Some points, one per row:
[-62   2  50  68   3 -15   6  46  -5 -37  18  11   8  46  36 -21  20 -14
  17  27]
[-29  47  45  83  38 -46  31  12   9 -72  54 -42  35  38  33 -53 -23 -54
   2  28]
[ 26  34   8  -5  61 -20  11 -37  49 -45  32 -49  45   7  15 -40 -49  -9
  -7   0]
[ 21   9  10  15  41  -3   6 -17  17 -16  10 -39  36  18  28 -18 -33   5
   9  17]
[ 44 -31 -26 -64   3  40 -35 -17  23  13 -40   4   2 -48 -40  18  -7   9
  -6   5]
[ -1  44  36  31  57 -30  41 -10  21 -61  32 -55  44  18  17 -41 -30 -47
  16  10]
[-36  29  60  91  35 -40  47 -13   4 -84  40 -63  66  62  60 -48 -28 -39
   4  12]
[ 63  -6 -49 -69   0   6 -24 -28  17  42 -30  -7 -19 -41 -31  29  -2  18
   2 -14]
[-33  36  59  62  33 -47  33   5   7 -49  56 -34  29  43  39 -49 -21 -37
  18  17]
[-31 -23 -14  19 -50  12   2  18 -61  24 -12  42 -28  26   9  35  49  39
 -27 -19]
[ 95  61 -22 -53  38 -38  11 -68  66  -7  10 -54  11 -49  -9 -23 -49 -19
 -14 -20]
[ 68 -16 -47 -66 -26  46 -35 -10 -13  47 -57  25 -27 -40 -15  56  -2  37
 -16  -6]
[ 46  -2  -7 -51 -40  22 -30  -1  18  36 -29  48 -39 -42  -3  30  12  18
 -16  -9]
[  8 -43 -39 -19 -55  68 -31   4 -36  53 -56  46 -44 -17 -44  45  13  37
 -18  -2]
[ -5  15   2   3  22 -21   2  16   9  -4   0 -17 -14 -11 -15 -13  -3 -38
  14   6]
[ 12  18 -13   3  35 -16   4 -22  10 -28  29 -37  36   8  16 -17 -38  -4
  -9   4]
[-76  20  60 110  20 -28  19  41  -9 -66  39  -3  16  57  49 -38  10 -33
  12  31]
[-53  40  39  64  43 -31  36  -2   6 -47  44 -41  32  46  47 -41  -2 -33
  14  10]
[ -2  -7 -25   6 -20   3   0 -19  -3  12  -7  16   0  11  12  31   7  33
 -12 -11]
[-85 -11  56  98 -23 -10  12  44 -45 -31  38  19  10  65  47 -14  30  -6
  -1  25]
[ 68  80  -8 -66  46 -47  29 -70  99  -8  30 -36  -1 -50 -15 -30 -47 -41
   2 -22]
Then 10 other points, each followed by its number:
[-114  -67   11   77  -99   23  -14   59  -79   13    3   76  -46   36
    9   40   68   33   -8   11] 0
[ 14 -31 -16 -47 -47  39 -15  12 -21  60 -36  71 -41 -22 -17  50  31  38
 -12  -9] 1
[ 24  -3 -27 -39   8 -11 -18 -23  20  25   4  -5 -21 -32 -14 -13 -10  -1
   7 -13] 2
[ 45   3  -9 -61  12  -7 -20  -7  30  11 -10 -14 -18 -49 -10   4 -15 -13
  16 -12] 3
[-65  23  75 110  18 -43  26  40 -15 -70  50 -22  30  76  62 -44   6 -31
  18  25] 4
[ 46  13 -36 -43  31   0 -20 -25  22  22 -13 -23  -1 -27 -31  10 -16   1
  10 -12] 5
[-19 -14  11   3 -15  20   7  26 -22   3 -25  22 -14  14  -6   9   3   6
  10   4] 6
[-63  26  54  84  16 -33  21  63  -7 -38  24  -6  10  44  27 -33   4 -35
  26  15] 7
[-65 -27  33  82 -42   6  -5  35 -59 -20  15  35   8  73  31  12  42  13
 -20  18] 8
[-51 -23  43  84 -33  12   3  20 -49 -39   1   2  33  67  47   4  23   1
 -15  15] 9
Which three of these numbered points are nearest to each point below, ignoring the 2 directions in which the first points spread most? Their numbers follow each, nearest first.
[ 88  48 -15 -69  60  -5  20 -51  61 -13   0 -51  23 -48 -34 -25 -62 -26
   9 -12] > 6 5 4
[ 15  35   7   4  59 -38  13 -31  39 -26  46 -56  16 -11   3 -54 -40 -29
  16  -7] > 2 5 3
[ 39  16 -15 -34   6  11 -15  -2  22   9 -13  -9 -16 -26 -18   2 -11  -1
 -16  -5] > 4 6 7
[ 23 -21 -25 -50 -13   3 -12 -28  12  38   3  -3  -2 -28 -21   9  -1  11
   1 -18] > 2 0 5
[ 48  28  -5 -54  20  -5  -7  14  50  26 -19   0 -23 -41 -19  -4 -27 -21
  13 -14] > 7 3 6
[-33  27  36  49  29 -25  40  12  -2 -40  17 -34  21  39  17 -35 -20 -39
  13  13] > 6 5 4
[ 64  25 -28 -49  48 -10  -7 -31  31  10  -6 -47   5 -26 -25   5 -29 -10
  14 -14] > 5 4 6
[-57   7  20  63  -4 -44  20   7 -12 -35  53 -26  13  19   7 -31  -7 -15
   3   5] > 0 2 5
[-21 -29 -31  14 -46  22 -13  -6 -29  27 -12  43 -18  18  12  50  34  51
 -17  -7] > 8 4 9
[ 68  36 -31 -70  37 -13  -3 -43  58  11  -1 -32   2 -59 -28 -25 -35 -17
  -7 -18] > 2 4 5
[ 67   2 -35 -80   6  29  -3 -14  23  39 -45  14 -21 -41 -33  24 -19  13
  -6 -16] > 6 1 4
[ 87 -22 -53 -97 -36  54 -49   5   5  83 -76  55 -46 -62 -44  61  20  43
 -35 -15] > 4 1 7
[ 58   5 -16 -75   6  -9 -29  -9  33  12  -8  -2 -20 -54 -10  10 -16  -9
   8 -16] > 3 4 7
[-40  43  73  75  32 -52  29  27   9 -63  34 -24  15  49  26 -51 -15 -56
  18  18] > 7 4 6
[-23  58  26  38  49 -59  58 -29  42 -51  62 -71  31   5  13 -52 -32 -60
  18   0] > 0 2 5
[-16 -46  -5 -22 -60  49 -20  21 -26  39 -34  88 -33 -10  -4  36  35  45
 -26  -2] > 1 4 6
[ 58  52   1 -34  55 -24  -2 -21  55 -23  16 -60  11 -29  -8 -46 -48 -41
 -11  -8] > 4 7 3
[ -3  21  24  23  19 -26  10  17  11 -32  34 -18  15   4   5 -31 -27 -14
  -2   7] > 4 6 7
[ 30 -32 -24 -42 -17  41 -35   2  -2  26 -38  32 -10 -12 -13  28   7  38
 -12  -7] > 4 8 6
[ 32 -35 -19 -72 -58  25 -23  19 -11  61 -46  70 -55 -33 -24  55  36  44
  -9 -25] > 1 4 3
[-35  31  32  48  54 -41  34 -10   9 -37  58 -62  27  26  23 -61 -23 -39
  19   6] > 2 5 6
[ 58  17 -34 -45  42   5 -24 -28  28  23 -13 -35   4 -27 -23   8 -15  -4
   3 -14] > 5 4 2
[-53  43  50  83  38 -36  53  11   2 -65  39 -40  30  59  34 -51 -26 -43
  10   9] > 6 4 5
[ 40 -30 -38 -68 -63  50 -22 -11 -11  67 -51  51 -58 -51 -40  64  17  31
 -14 -11] > 1 6 4
